What is the hidden score of each row? Scores go from 0 to 20, and 10 is about the middle. The score is a weighted sum of the row's numbers plus the product of two more (or one squared), each taken from its middle value.
0.0/-1.2/-0.5/-0.8/1.3/0.8/0.1/-0.3/1.2/0.3/-0.3/-1.5/-0.7/0.6/-0.4/0.3 15
0.3/-0.1/0.6/0.0/1.1/-0.1/-0.1/0.0/0.0/-0.5/0.7/0.5/-0.3/-0.4/0.8/0.1 9
-1.3/0.0/0.4/-1.0/-1.4/-3.2/0.0/2.1/-1.1/2.0/-1.9/1.2/0.2/0.0/0.6/1.6 11
0.4/0.0/0.1/-0.2/-2.2/-0.3/-1.0/0.6/-1.4/1.5/-1.1/-1.4/1.0/0.2/-2.1/-1.0 11
0.3/-0.1/0.9/0.1/-0.7/0.3/0.2/-0.8/-0.9/0.4/0.5/-0.4/0.4/-1.6/-0.6/0.8 12
0.1/1.2/0.0/-0.6/1.6/0.3/-0.5/1.2/0.6/-1.4/-1.2/0.0/-1.4/1.0/2.3/-0.5 7
0.1/-0.2/-0.5/-0.8/-1.1/-0.3/0.6/0.6/-0.5/0.7/-0.8/-0.4/-0.1/-1.0/-1.5/1.0 10
0.7/-0.1/0.6/-0.8/0.1/0.3/0.8/-0.8/-0.3/-0.4/0.9/0.1/-0.4/-0.5/-0.6/0.6 3
0.3/1.0/-1.2/0.6/-0.9/-0.1/-1.5/0.8/-1.6/2.1/-0.7/0.2/0.9/0.0/-1.2/-1.2 10
0.0/-0.1/0.4/1.2/0.3/-0.2/0.7/-0.8/-0.6/-0.3/1.1/0.6/0.3/-1.6/0.7/0.1 12
-0.1/-0.2/1.3/0.7/-0.9/-1.3/-0.3/0.5/-1.7/0.7/-0.1/0.3/0.6/-0.5/0.9/0.8 12
0.9/0.3/0.1/0.6/2.7/0.4/0.7/-1.0/0.7/-1.3/1.7/-0.4/-0.8/-0.2/2.0/1.6 4
0.3/-0.4/-0.9/-0.2/-0.2/1.4/1.3/-1.6/1.1/-0.2/1.2/-0.6/0.3/-1.0/-1.1/0.6 9
0.1/-0.6/0.1/-1.0/0.8/1.4/1.4/-0.8/2.1/-0.8/0.8/-0.4/0.1/1.3/0.5/-0.2 9
0.3/-0.2/-1.3/1.3/0.1/-0.1/2.0/-1.0/0.3/0.2/0.8/3.0/-0.2/-0.5/1.4/0.1 9
-0.8/0.1/0.3/0.8/-1.3/-0.6/-0.8/0.3/-1.5/1.0/-1.4/-0.8/0.8/-1.2/-1.7/-0.9 12
-0.3/0.7/-0.5/0.9/0.0/0.6/-1.8/1.3/-1.3/-0.1/-0.8/-0.8/-0.3/0.0/-0.7/-1.6 10
-0.3/0.1/1.1/-1.8/-0.6/-1.6/0.0/1.6/-0.6/1.6/-1.5/0.9/0.2/-0.5/0.3/0.0 10
0.2/0.1/0.8/0.0/-1.1/0.3/-0.3/0.5/-0.3/1.1/-0.1/-1.2/0.0/-0.2/-1.6/-0.3 6
-0.2/0.6/-0.3/-1.4/1.5/-0.6/-0.5/1.4/0.6/-1.0/-1.0/0.0/0.0/0.7/1.2/-0.7 13
0.1/0.8/-0.4/0.4/1.0/-1.0/0.5/-0.1/0.1/-1.5/0.0/0.9/-0.8/-1.0/1.2/0.5 10
1.6/0.1/0.9/-0.7/0.5/1.3/0.4/-1.7/0.6/-0.9/1.2/-0.5/-0.1/-0.5/-0.4/-0.5 3
-0.1/0.0/-0.5/0.5/2.4/0.5/-0.2/0.1/1.0/-0.4/-0.6/-1.1/-1.4/0.6/0.4/0.5 14
-0.6/0.0/0.0/0.2/0.0/-1.0/-0.9/1.8/-0.9/-0.8/-1.2/0.2/-0.4/0.5/1.9/-0.7 5
0.6/0.4/1.0/0.1/-0.9/-0.2/0.9/-0.5/-0.6/0.2/0.6/0.6/0.2/-0.6/0.0/0.6 9
0.1/0.1/0.6/0.1/1.6/0.2/-0.5/-1.1/1.0/-2.2/1.2/-1.8/-1.0/0.8/0.8/0.4 8
-0.7/0.0/-0.2/-0.3/0.1/-0.8/-0.7/1.8/-0.9/-0.6/-1.2/1.3/0.1/-0.2/1.1/-1.3 11
-0.1/0.7/-0.6/1.5/-1.3/-1.1/-1.1/0.8/-2.1/1.8/-0.6/-0.8/1.5/0.0/-0.9/-1.2 12
-0.1/0.0/-0.4/-0.9/0.3/-0.3/-1.4/0.1/0.9/-0.1/-1.0/-1.7/-1.1/0.8/-0.9/0.7 12
0.3/-0.3/-1.0/0.7/-0.8/0.9/0.6/-0.8/-0.1/-0.1/0.5/0.0/-0.1/-1.4/-1.4/0.8 11
0.4/0.0/-0.6/-0.3/-1.3/1.1/-0.7/0.1/0.9/-0.2/-0.3/-2.0/1.1/2.5/-2.0/-2.8 6
-0.8/0.4/0.6/0.3/0.3/-1.4/-1.7/1.4/-0.6/-0.8/-0.8/-0.4/-0.7/1.6/1.1/-1.3 6
-0.1/-0.6/1.0/1.3/1.5/-0.4/-1.3/-1.0/-0.3/-2.1/0.8/-0.3/-0.3/0.0/1.5/0.6 10
1.0/0.2/1.1/1.7/-0.6/-0.3/-0.9/-1.0/-0.9/0.0/1.4/0.1/0.9/-0.7/-0.2/-0.7 10
-0.3/-1.2/1.4/0.9/0.0/-0.4/0.8/-0.7/-1.2/-0.1/1.2/0.3/0.6/-0.8/0.9/0.6 13
0.9/0.1/1.5/0.4/-0.6/0.0/0.4/-0.6/-1.2/0.3/0.4/1.5/0.5/-1.6/0.6/-0.5 11
-0.6/0.5/-1.0/1.2/1.0/-0.3/-1.2/1.1/0.0/-0.8/-1.1/-0.6/-1.1/0.8/0.6/-0.4 10
0.4/0.4/0.8/-0.9/-1.2/0.9/0.7/-0.7/-0.2/0.0/0.8/0.7/0.8/-0.6/-0.6/0.2 10
0.4/0.2/1.4/1.3/0.5/-0.7/-0.8/-0.5/-1.5/0.1/1.2/0.0/-0.4/-1.0/0.9/1.3 12
0.8/-0.3/1.2/-0.1/-0.2/0.1/0.9/-0.5/-0.7/-0.6/0.5/0.8/0.2/-0.8/-0.7/0.6 8
-0.6/-0.2/-1.0/-1.8/-0.1/0.1/0.8/0.8/1.0/-0.1/-1.1/0.6/0.3/1.6/-0.6/-0.9 13
2.5/1.1/-1.7/1.1/0.9/1.0/0.0/-1.5/0.8/0.9/1.6/0.2/1.4/2.4/-0.3/-1.3 3
-0.1/0.1/1.2/-0.2/-1.4/0.4/-0.7/0.4/-0.5/0.1/-0.2/-1.0/0.4/1.4/-1.0/-0.5 17
-0.3/-0.1/0.9/1.2/0.5/-0.2/0.5/-0.9/-1.2/-0.3/1.1/0.4/0.4/-0.8/0.6/0.2 14
0.4/0.1/0.9/0.7/0.6/0.5/-0.3/-0.1/0.2/-2.0/0.1/0.3/-0.2/0.1/0.6/-1.9 9
0.1/0.4/-0.7/1.2/1.2/0.0/-1.6/0.7/-0.1/-0.1/-0.6/-1.8/-0.8/1.0/0.0/-1.2 11
0.1/-0.1/1.1/0.6/0.4/0.1/0.2/0.0/-1.5/0.0/1.0/1.0/0.5/-1.7/1.6/1.1 12
-0.1/0.9/0.5/0.7/-0.6/-0.8/-0.8/0.5/-1.7/1.7/-0.6/-0.5/0.5/-1.4/-1.1/0.6 10
0.2/0.2/0.8/1.1/1.4/-0.6/-0.5/-0.5/-0.8/-1.1/0.5/1.1/-0.6/-1.4/1.5/0.3 11
0.0/0.0/0.0/0.3/-1.2/0.3/-1.3/0.1/-0.3/0.9/-0.6/-0.9/0.1/-0.4/-2.2/-0.7 11
-0.1/0.5/0.9/0.5/-0.4/-1.2/-1.3/0.9/-1.9/1.2/-0.9/-0.9/0.4/-0.8/0.0/1.3 14
-0.4/0.4/-0.8/-1.6/-0.6/0.1/0.2/1.1/0.3/-0.3/-1.5/0.1/0.4/1.6/-0.8/-1.5 11
-0.7/-0.4/0.3/-1.7/-1.2/0.4/0.4/0.4/0.4/1.5/-0.2/-0.7/-0.4/0.6/-1.4/1.2 8
1.0/0.3/0.1/2.1/0.0/0.4/-1.1/0.2/-1.4/1.0/0.6/0.0/0.7/-1.3/-0.1/-0.2 10
-1.1/0.1/0.2/-0.9/-1.8/-1.4/-0.1/1.8/-1.3/1.4/-1.6/1.6/0.5/-0.3/0.4/0.1 8
-0.5/0.1/-1.7/-0.9/1.5/-0.7/1.0/-0.1/1.1/-0.6/-0.1/1.2/-0.5/1.3/1.9/1.5 14
-1.0/1.6/-0.2/-1.1/0.9/-3.3/-0.8/2.1/-0.2/0.8/-1.2/1.3/-0.8/0.0/1.3/1.1 3
-0.1/0.2/1.5/-0.9/-0.8/-2.4/0.1/1.5/-1.4/1.9/-1.0/1.2/0.8/-1.1/0.0/0.5 9
0.0/-0.4/-1.9/-0.7/0.1/0.7/2.6/-1.3/2.8/-0.6/1.4/1.1/0.1/0.9/0.1/0.0 11
-1.2/0.0/-0.9/0.8/-0.3/0.1/-0.1/1.4/-0.6/0.1/-0.6/0.5/-0.5/0.1/-0.2/-1.2 12
0.8/0.2/-0.2/-1.2/1.0/0.9/-0.3/-0.8/1.4/-1.5/0.9/-0.6/-0.3/-0.3/0.2/0.1 3
-0.1/-0.5/0.6/1.2/-0.8/0.4/-0.9/-0.8/-0.8/-0.6/1.1/-0.2/0.8/0.1/-0.4/-1.0 6
0.2/0.7/0.3/1.7/0.7/0.1/-0.3/-0.6/-0.6/-1.5/1.4/1.4/-0.6/-1.5/1.0/-0.1 10
-0.3/1.0/0.0/0.8/0.5/-0.9/-1.6/0.9/-0.8/1.0/-0.6/-1.8/0.3/-0.3/-0.6/1.2 8
0.4/-0.8/-1.4/-0.2/0.9/1.7/1.2/-1.0/1.6/-0.6/0.9/-0.5/-0.4/-0.4/-0.9/1.8 10
0.5/-0.6/0.7/-0.4/0.6/1.3/-0.3/-0.8/0.7/-1.0/0.3/-0.7/0.0/0.4/-0.5/0.1 12
-0.6/0.1/0.3/-2.7/-1.4/-1.5/0.1/1.5/-0.5/1.1/-1.1/1.2/0.2/0.4/-0.6/0.5 7
0.1/-0.8/1.2/0.0/-0.7/0.3/0.5/-1.2/-0.5/0.1/1.3/0.1/0.4/-0.9/0.3/0.9 10
0.6/-0.3/-1.3/-0.4/1.0/0.5/1.5/-1.7/1.8/-0.4/1.3/0.1/-0.3/0.8/1.0/1.3 9
0.2/0.5/0.2/1.6/0.1/-0.8/-1.4/0.8/-1.9/1.6/-0.4/-0.7/0.5/-0.8/-1.0/0.5 12
0.6/-0.4/1.4/0.4/-0.6/-0.4/0.5/-0.2/-1.4/0.0/0.8/1.2/0.7/-1.7/0.3/0.2 11
0.4/-0.4/1.1/-0.3/1.3/0.4/0.2/-1.2/0.9/-1.9/0.9/-1.1/-0.6/1.1/0.2/1.2 11
0.6/0.2/0.2/0.4/0.7/0.4/0.1/-0.1/0.0/-1.1/0.4/0.1/-1.2/-0.4/0.5/0.0 8
0.8/0.6/0.0/0.6/-1.4/-0.3/-1.0/0.6/-1.4/1.6/-0.2/-0.7/1.6/-0.5/-2.1/-0.9 8
0.3/0.8/-0.7/-0.3/0.6/0.2/-1.5/0.5/0.6/0.0/-0.8/-1.6/0.9/2.9/0.2/-1.7 9
0.3/0.0/1.8/2.0/1.2/-0.5/-0.5/0.0/-1.3/-0.3/1.0/-0.3/-0.2/-0.9/1.0/0.8 11
-0.4/0.1/-1.1/-0.3/0.7/1.0/0.4/-0.4/0.7/-0.7/-0.2/0.2/-0.4/-0.1/-0.5/0.6 13
0.0/-0.7/-1.1/-0.3/0.7/1.0/1.8/-1.9/1.8/0.5/1.3/1.2/0.5/0.2/0.7/0.6 9
0.2/-0.9/1.0/0.8/-0.4/0.4/0.1/-1.1/-0.9/-0.1/1.0/-0.4/0.6/-0.7/0.2/0.2 9
-0.5/0.3/-0.7/-0.4/1.7/-0.6/-0.5/1.4/0.9/-0.6/-1.3/-0.5/-1.2/1.7/1.3/-0.5 16
0.8/-0.2/1.2/1.3/-1.2/0.7/-0.7/-1.1/-1.4/0.7/1.8/0.3/1.1/-0.5/0.1/-0.2 13
0.3/0.1/0.3/-0.4/0.6/-0.6/-0.2/0.0/0.2/-0.7/0.8/0.3/-0.7/-0.4/1.1/0.3 6
-0.6/0.4/-1.0/-0.1/1.0/0.1/-0.5/0.9/0.3/-0.4/-1.5/-1.3/-1.8/0.6/0.4/-0.4 13
-0.4/0.7/0.1/-2.3/-1.2/-1.4/-0.6/2.9/-0.1/0.7/-2.7/0.2/0.5/0.7/-0.1/-1.6 10
1.0/1.0/-1.2/2.3/1.1/0.2/-1.0/-0.5/-0.4/1.1/0.5/-0.6/0.2/-1.4/-0.3/-0.1 10
-1.0/0.6/-4.0/-0.7/-1.6/0.2/1.8/1.5/1.6/2.7/-2.1/2.5/0.1/1.4/-1.6/-2.7 18
-0.2/-0.3/-0.9/-0.6/-2.1/-0.2/1.6/0.0/-0.3/1.5/-0.8/1.4/1.1/-0.5/-1.3/0.6 13
0.2/0.1/-0.2/-1.0/-0.4/0.4/0.3/0.0/0.7/0.5/-0.3/-0.7/-0.2/0.4/-1.2/0.7 7
0.5/0.4/0.2/-0.4/0.5/-0.7/-0.4/-0.2/0.0/-1.0/0.7/0.8/-0.7/-0.4/0.7/0.1 6
-0.4/-0.6/0.0/0.2/-1.1/1.2/1.2/-0.6/0.6/0.2/1.0/-0.1/0.5/-1.3/-1.1/0.8 9
-0.3/-0.3/0.5/-0.4/1.6/0.4/0.5/-0.6/1.4/-1.0/0.6/-0.6/-0.3/0.9/1.2/0.0 11
-0.6/0.8/-0.6/0.8/1.1/0.2/-1.4/0.9/0.2/-0.9/-0.9/-1.3/-1.1/0.4/0.1/-1.0 10
0.2/-0.3/-0.5/-1.0/0.4/0.5/1.0/-0.1/1.1/1.0/-0.7/-0.4/0.2/0.4/-0.9/1.4 9
-1.2/0.1/0.2/0.3/0.3/-0.9/-0.9/1.2/-1.2/0.1/-0.6/-0.2/-0.7/-1.3/0.0/1.8 13
-0.9/0.8/-4.5/0.4/-1.4/1.6/2.2/0.9/1.9/2.7/-1.5/2.4/0.7/1.5/-1.2/-2.5 16
-0.1/-0.2/0.3/-2.8/-1.3/-0.8/-0.2/0.9/0.1/0.4/-1.3/-0.1/0.6/0.0/-0.3/0.8 9
-0.4/-0.4/-0.1/-1.3/1.2/-0.9/-0.5/-0.4/0.9/-1.5/0.1/-1.5/-1.2/0.5/0.5/1.1 8
0.9/0.5/0.3/-0.1/1.1/0.6/-0.2/0.1/-0.1/-0.2/0.2/0.5/0.3/-0.4/0.8/-0.4 7
-0.1/-0.3/-0.6/1.7/0.9/0.3/-1.6/-0.3/-0.4/-0.7/-0.2/-0.1/-0.3/-1.4/0.2/0.6 4
-0.8/-0.1/1.1/-0.4/0.0/0.2/-0.3/0.8/0.3/-0.4/-1.5/0.6/0.4/0.0/0.2/-1.9 9
0.4/0.1/1.8/0.6/0.2/-0.2/-0.2/-0.7/-1.2/-0.3/1.3/0.7/0.1/-1.5/1.0/0.7 11
0.5/0.3/0.1/0.1/-0.8/1.1/-0.7/-1.2/-0.2/0.0/0.4/-1.7/0.6/-0.5/-2.2/-1.1 12
-0.2/0.5/0.0/-0.2/1.3/-0.3/-1.1/0.1/-0.3/0.9/-0.8/-1.5/0.0/0.8/-0.8/1.2 9
0.1/-0.3/0.5/0.2/-1.5/-0.1/-1.0/0.7/-1.5/1.1/-0.7/-0.3/0.2/-0.6/-1.1/0.6 14
0.0/-0.1/-0.6/0.2/0.0/1.3/0.9/-1.1/0.6/0.2/0.5/-0.6/0.2/-0.2/-0.8/1.1 13
0.6/-0.3/-0.3/-0.3/-0.2/0.8/1.7/-1.3/1.0/-0.5/1.4/1.3/0.6/0.1/-0.4/0.5 9
0.0/0.3/0.6/-0.1/0.0/0.9/-0.2/-0.2/0.4/-1.7/0.0/0.3/-0.2/0.1/0.9/-2.0 6
0.0/0.8/-0.8/1.1/0.4/-0.2/-1.4/1.4/-0.6/-0.8/-0.5/-0.9/-1.0/1.1/0.5/-1.3 9
-1.3/-0.1/-1.3/-0.5/-2.1/0.4/1.4/1.1/0.4/1.2/-1.0/2.3/1.4/1.4/-0.3/-1.4 6
0.3/-0.2/0.0/-0.1/-0.9/-0.2/-0.1/0.8/-1.2/1.6/-0.4/-0.7/0.2/-1.7/-1.0/0.1 13
0.4/-0.5/-0.7/0.5/0.3/0.3/1.3/-0.9/1.0/-0.9/1.1/1.5/-0.5/-0.3/0.8/0.1 7
-0.2/0.4/-0.8/1.3/-0.5/0.1/-1.2/1.2/-1.3/-0.4/-0.7/-0.3/-0.5/0.3/-0.6/-1.4 9
0.3/-0.3/-1.6/0.4/-1.6/0.7/2.4/-1.4/1.1/0.4/1.0/2.4/1.0/0.7/-0.3/-1.1 4
0.6/0.3/0.6/-0.2/0.0/0.8/0.3/-1.4/0.5/-0.6/1.5/-0.6/-0.1/0.0/0.4/-0.1 7
-0.6/-0.1/0.8/-1.3/-1.8/-1.8/0.4/1.1/-1.4/1.7/-1.3/0.9/0.1/-0.6/-0.4/0.3 11
-0.1/-0.7/0.2/-0.9/0.2/-0.7/-0.7/0.2/1.1/-0.3/-1.2/-2.0/-1.1/0.6/-1.6/0.5 9
0.5/-0.3/0.4/-1.1/1.0/0.2/0.4/-1.2/1.2/-1.0/0.4/-0.5/-1.2/0.1/0.1/0.2 7
-0.5/0.1/-3.0/-0.1/-0.5/1.8/2.4/-0.5/1.9/0.6/0.0/3.2/0.9/1.8/0.5/-2.6 7
-1.0/0.5/-2.1/-1.8/-0.4/0.0/1.8/0.2/1.6/1.0/-1.2/0.0/-0.5/0.7/-1.1/0.2 12
-0.3/0.5/-0.7/-0.7/0.5/-0.8/-0.3/1.3/-0.9/-0.6/-1.3/1.1/-0.7/0.1/1.5/-1.3 14
0.6/-0.6/0.8/-0.5/-0.8/0.3/0.0/-0.1/-0.1/1.2/-0.5/-0.9/0.6/-0.9/-1.0/0.3 9
-0.3/0.3/0.8/-0.9/-0.1/-2.5/-0.5/2.0/-1.6/1.1/-1.4/1.3/0.4/-0.2/1.0/0.7 13
0.4/0.4/1.2/2.2/1.8/-0.7/0.0/-1.0/-0.2/-0.7/1.1/1.0/-0.3/-1.8/2.3/1.1 11
-1.1/-0.4/-0.7/-1.7/-1.1/0.1/1.2/0.3/0.5/1.0/-0.7/0.3/0.5/-0.4/-1.3/1.1 12
0.6/-0.4/0.7/-0.7/-1.2/0.1/0.0/-0.7/-0.5/-0.4/-0.2/0.4/0.9/-0.8/-0.4/-0.8 9
-0.4/-0.6/-0.1/-0.1/0.5/0.3/0.8/-0.6/0.4/-0.6/1.3/0.9/-0.7/0.0/0.9/0.2 8
0.2/0.5/2.2/1.3/0.6/0.4/0.4/-1.2/-1.1/0.0/1.8/1.5/-0.4/-1.4/1.5/0.7 12
0.6/-0.6/0.3/-0.4/-0.8/1.0/1.4/-1.4/0.1/0.2/1.0/1.0/-0.2/-1.2/0.0/1.1 11
-0.6/-0.6/-0.5/-1.6/1.3/-0.5/0.7/-0.5/1.2/0.5/0.1/0.3/-0.4/0.6/0.8/1.9 12
-0.5/0.1/0.3/0.6/1.4/-1.3/-1.2/1.3/-0.5/1.1/-1.2/-1.0/-0.9/0.3/0.5/0.5 15
-0.4/-0.3/0.4/-1.6/-0.5/0.7/-0.1/1.0/0.8/0.1/-1.1/-1.0/0.2/1.2/-0.4/-2.0 9
0.4/0.1/-0.3/-0.2/1.1/-0.5/-1.5/0.8/0.2/-1.6/-0.7/-0.8/-0.3/1.8/1.0/-1.4 8
-0.3/-0.4/-0.8/-1.1/0.3/1.6/0.9/-0.5/1.4/0.6/0.0/-1.0/-1.0/0.3/-0.5/-0.5 11
0.2/-0.6/0.6/0.4/-0.6/0.4/1.7/-0.7/0.2/-0.8/1.6/0.7/1.0/-0.9/-0.4/0.6 10
-0.2/-0.2/0.1/0.0/-0.9/0.8/1.2/-1.2/0.5/-0.4/1.1/0.4/0.5/-0.3/0.1/0.1 10
0.3/-0.4/0.8/-0.7/1.1/-0.1/0.4/-1.0/1.2/-0.8/0.2/-0.7/-0.7/-0.2/0.9/0.7 9
0.6/0.8/-0.5/0.1/0.3/-0.6/-1.5/0.6/-0.3/2.2/-0.8/-0.1/0.7/1.3/-0.4/-1.0 9
1.1/-1.6/-0.3/-0.1/-0.2/0.3/1.2/-1.3/0.7/-0.9/1.8/0.6/0.7/-0.6/0.3/0.4 6
1.1/0.0/0.6/1.7/0.9/-0.7/-0.7/-0.6/-1.4/0.0/0.9/0.1/0.7/-0.7/1.1/0.0 12
-0.4/0.3/0.0/0.7/0.4/-0.8/-1.0/1.0/-0.7/0.8/-1.0/-0.3/-0.8/-0.9/0.1/1.4 12
-0.5/-0.2/-1.8/-0.2/0.0/1.1/2.9/-1.5/2.7/0.6/0.4/1.6/0.8/1.9/0.4/-0.2 12
-0.7/0.9/-0.1/-1.2/0.2/-2.4/-0.5/1.7/-1.3/0.1/-1.5/1.3/-0.7/0.3/1.4/0.8 11
0.3/-0.1/0.2/0.6/0.9/-0.9/-0.2/-0.4/0.0/-0.4/0.7/1.4/-1.1/-0.4/1.9/0.3 5
-0.3/-0.7/-0.3/-0.1/0.1/0.5/0.4/-0.6/0.6/1.0/0.6/-1.1/-0.1/-0.5/-1.1/1.0 10
0.6/-0.4/1.3/1.8/0.7/-0.7/-0.5/-0.6/-1.3/0.1/1.3/-0.1/0.2/-1.4/1.1/0.9 11
